Rotation paths and how fast each direction turns (degrees a step)
Each turn is a multiple of 5 degrees from 10 to 175, or 0.
Each row of a path follows its step; steps can be skipped.

step 0: [  0   5  -9   1   6 -14 -15 -11   9 -12  -3 -12  10  19  18  -6 -18 -15
  22   1   3  -3  -3  -6   0   0   8  -2 -16   2   3  -8   9  -6   8  -7
  -3   9  11 -14  11]
step 1: [  3  -1   2  -2   6   4  -2   4  11 -15 -10 -21  -2  13  13  15  -9  -3
  -4   2   9 -11   9  -8  -8   2   3   5  -7  11 -24  -3   6  13   2  28
 -10   6 -15   2  -3]
step 2: [  1  12 -11   7  -9   4   6  -4 -11 -22   8  -9 -13  10  10   1 -15 -16
  11 -15 -12 -11  12  -3   9   4  -2  -2 -14   6  -5 -18   7  -7 -12  -5
   2  -4 -14 -13  13]
step 3: [  2 -13   4  22  14 -17  -6   5   0 -16   5   8  -4   4  17  15 -11   0
   0   5  -1   0  10 -17 -14   6  10   9  -8   2  10  -6  12   6   8  19
  -3 -11 -13  -4   8]
step 4: [  0  11 -15  -8  13  -2 -13   2   9 -24  -1 -14   3   5  18 -14  -7 -22
  15  -9   3   0   4  -9  -3   3  13   3   0  18   3  -1  10 -17   6  -3
  -6   2  -1   5   5]
step 5: [ 11   9  -5  15  18   2  -3  -3  -7  -7   4 -16  -9  20   2   6 -15  -5
   2  -6  14 -11   2   8  -8   4   0  -2  -8   7 -12   1  11  18  15  24
  -3  -3 -11  -3 -10]
step 6: [ -5   3 -16   2   4 -19  -4  -4 -13 -25   9  -6 -13  -5  16  -8  -6 -12
   3  -4  -1 -21   1  -6   9  -4 -14   4 -13  15  -7  -9  -6  -7 -13   6
   1   0 -15  -4   8]
step 7: [  7  -7   8  15   5   9 -10  14  -2 -30  22   6 -16  -1   6  15  -5  -2
  14  -1  -2  -2   1 -11 -11  11  -1   5   2   6   9   4  13  -2   8  15
  -7 -11 -11   0  -9]
step 8: [ -1  15  -5   6  13 -17  -5  -2   4  -4  17   4   3  -1  15 -14  -3 -28
  14  -7  12  -2  -1   3 -10   3  -2   7 -11  18  -3   2  17 -17  13  -4
   2   5  -3  -5   7]
step 9: [ -3   1   5  -1  22  -1 -17   0   2 -13   5  -8  -6  18  -6   3 -16  -9
  13   2   4 -15 -15 -11  -6 -10 -10   7  -5   2 -15   7  -2  12  14  24
  -4   0  -6   6 -11]
step 10: [ -2  14  -2  -9  -8   2  -2  -3  -2 -18  12  -9 -18   0  16  -6   6  -4
  12   5  -1 -18  -6  11   2  12 -13   3 -21  15 -10  -3   4 -11  -8   7
  -4   1 -11 -18   4]
step 11: [  3 -15  13  23  -5   0  -4  11   4 -20  17   7  -3  -1   5  19 -11 -11
  12  -5   4 -12  -2 -16 -15  -3 -15   6 -10  -9  -4   0  12   4   8   4
   8   6  -7 -13   1]
[ 0  4 -3 -4  1 -4 -1 -1  2  2  3  1  1 -3  6 -3  2 -5  0  0 -3  2 -2  2
  2  7  2  1 -2  1 -2 -4 -2 -1 -8 -3  4  1  0 -1 -3] | 175
[ 3 -4 -2 -5 -2  0 -2  3 -3  1  2 -1 -2  4 -3 -7 -4  5 -1 -2  3 -2  2  2
  1  1  2  3 -1 -1 -8  2 -2  1 -4  2 -4  4  1 -3  0] | 85
[-5  8 -2 -3 -5 -2 -3 -2  2 -2  1  2 -1 -2 -1 -1 -4  1 -3  0  2 -6  5  2
  3 -1  1 -2  1  3  4  4  1 -4  0 -2  0  2  3 -1  7] | 175
[-2  0 -3  6 -1 -2  2  2  3  0  0 -4  2 -4 -4 -5  0 -1  0  7 -7 -3  5  0
  1  0  1  0  2 -2 -5  2  0 -1  3  0 -1 -4  3 -4 -6] | 0
[ 0  2  5  4 -6 -1  2  1 -5 -4  2  2  1 -2 -1  2 -3  1 -2 -1  1  5  6 -3
  2 -1 -4  0 -2  4  0 -4  0 -2 -5  2  0  5  2  0 -6] | 80
[-2 -2  0 -5 -1  1 -4  6  0 -2 -2 -3 -2  0  2  4  1 -1  1  5 -3  0  0 -3
  1 -2  2  1  2  2 -2  3 -5 -5 -3  3 -2 -1  1 10  0] | 130
[-3  1  1 -3  0 -1  1 -6  2  2 -3 -2 -5  2 -5  0 -2 -3  0  1  0  1  2  5
  3 -1 -4 -2 -1  4 -5 -4 -3  5  3 -1 -2  0 -6  4 -2] | 90

step 0: [ -8 -20  -1  -9  -2  -2 -11   1 -12  -9  -6  -1 -16  -4   2   3  -5  -2
  -6   2  -2  12  -8  10  11 -16  -2  -3  -2 -11   3   2 -20  13   4  -7
   6  11   2  15 -23]
step 1: [ 14   1  12   1 -10  11  -2   5 -12  -5  -6  -7   1  -9  -7   4  -5  -6
   3   3 -13  -1   2  -1  -1  -8  21   1  -7 -18   2  -4   1   9  -7  -2
  18  11  13  25  16]
step 2: [ 10  25   0   1 -10 -23   2   5   1  -5  -6  -6  12   8   9  -2   5  -6
   1   0  -9   3   3   1  -3  -6  -1  -3   9 -10  -8  14   2 -15 -21  12
   6  18   3  11   3]
step 3: [  3   9 -12  13  -9   2   5  -1   0 -12 -18 -11  -1  13   6 -19  10  -8
 -14  -4  20  -9   0 -10   4  -2 -14 -11  -8  -4 -13   7  -2   0   5  14
   5  -5  10  -4  -3]
step 4: [ -2   4 -18   6  -5   2   5  -3  12   4   0 -11   6  -2   5  -9  -1  28
  11  16  13   0  -4  -9 -19  -1   2  -6  -7  -5   3  -5 -11   5  12  -5
  -2 -10  19  -3   4]
step 5: [  0  -6   5   4  11  -3  -1 -12   6 -10  -4  12  15   6 -13   0   3  16
  11  13  -9  15 -13   7 -13  -6 -14   0 -23   7   4 -11   3 -15  -6  -4
   5  -3   4  -9  -1]
step 6: [-16  -4  21   5   8   9 -13 -13 -16   0 -13  18  -4   2   2  15   6   9
  10  -6  -7  -5   2 -14  -4   7 -14  -9   4   6 -10 -11   6  -3  -5  10
  -8  -3   7   3  -8]
step 7: [-16 -18  -4  -4  -7   0   5  -7  -6  -5  11   2  -7  -4   1  18   2  -3
  13   4 -15   6   8  -6   9  -8  -4   2   4 -10  -7  17 -14  19  -7  13
  -4  -9   3   1 -16]
step 8: [ -3  -8  17   2 -16   7   0  -1   7   6  -1  -8 -19   8 -16   9   3  -4
  -8  17  -7   6  -8   1   9  -9  12   1  -8 -21  -7  10  -5   3  -2  -9
  12  -1 -12  11   6]
step 9: [  2  22   2 -19   2  -3   2   6  -4   7  -4   3  -5   2   8  -5  12   2
  -8  17  -8   4   2   1  13  -2   6  -8   5 -23   8  -4  14 -12  -1   3
  10  10   6  21  -5]
step 10: [  9   2 -11  -6 -12  -1   7  -2   1 -11 -12   6  10  12   6  -9  17 -18
 -11  10   6 -11  10  -8  -5   3  -4 -11   1   6  16   3   2  13 -13   4
   8  18   9   2  -5]
step 11: [ -2   0 -21  17 -11  -2  -6   2   2   1  -4  -5  -8  10   7 -10  -8   5
  -7   0  11   1  -6  -2 -30 -14  -3 -10   2   7 -11  -6 -13   6  -1  -9
   3  13   8  10  -9]
[ 1  4  5 -5  5 -3 -3  6  2 -1 -4  0  0 -1 -3 -1 -1  0  0  3 -1 -1  7 -4
  3  1 -6 -2  2  4 -2 -2  2 -3 -4  3  2  2 -1 -1  0] | 100
[ 3 -1  0  1  3  2  2  1  6  1  3 -2 -8 -4 -3 -3 -5  4 -2  0 -3 -2 -2  2
 -3 -6 -3 -1  0 -1  3  1 -3  4 -3 -1  3 -3  4  0  3] | 100
[ 0  3  1  2  2  3 -2  1  4  0  4  1 -1 -3  3 -4  4 -6 -2  3 -1  1  1  2
  4  0  2  4  1  2 -3 -1 -5  1  1 -2  1 10  5  3  0] | 40
[ 3  3  3  0  0 -3 -7  4 -1  2  4  4  2  1  0 -5 -1 -4  3 -2  0 -4 -2  2
 -1 -1  0  5  2 -1  1  0  3  6  4 -2 -1 -4 -3 -6 -1] | 0
[-3  5 -5  0  1 -7 -1  2  0  4  2  1 -2 -2  6  1 -3  7  3  1 -2  4 -1  1
 -1  0  1 -1  6 -2  0  1 -2 -2  0 -1 -3  2  0  3 -5] | 155
[-1 -4 -5 -3 -6  1 -2  0  3 -1  2 -4 -1 -4  0  1 -3  2  0  2  5 -3 -4 -4
  1 -1 -4  3 -2  2 -6  0  1  4  3  4  1  4 -4  0 -3] | 95
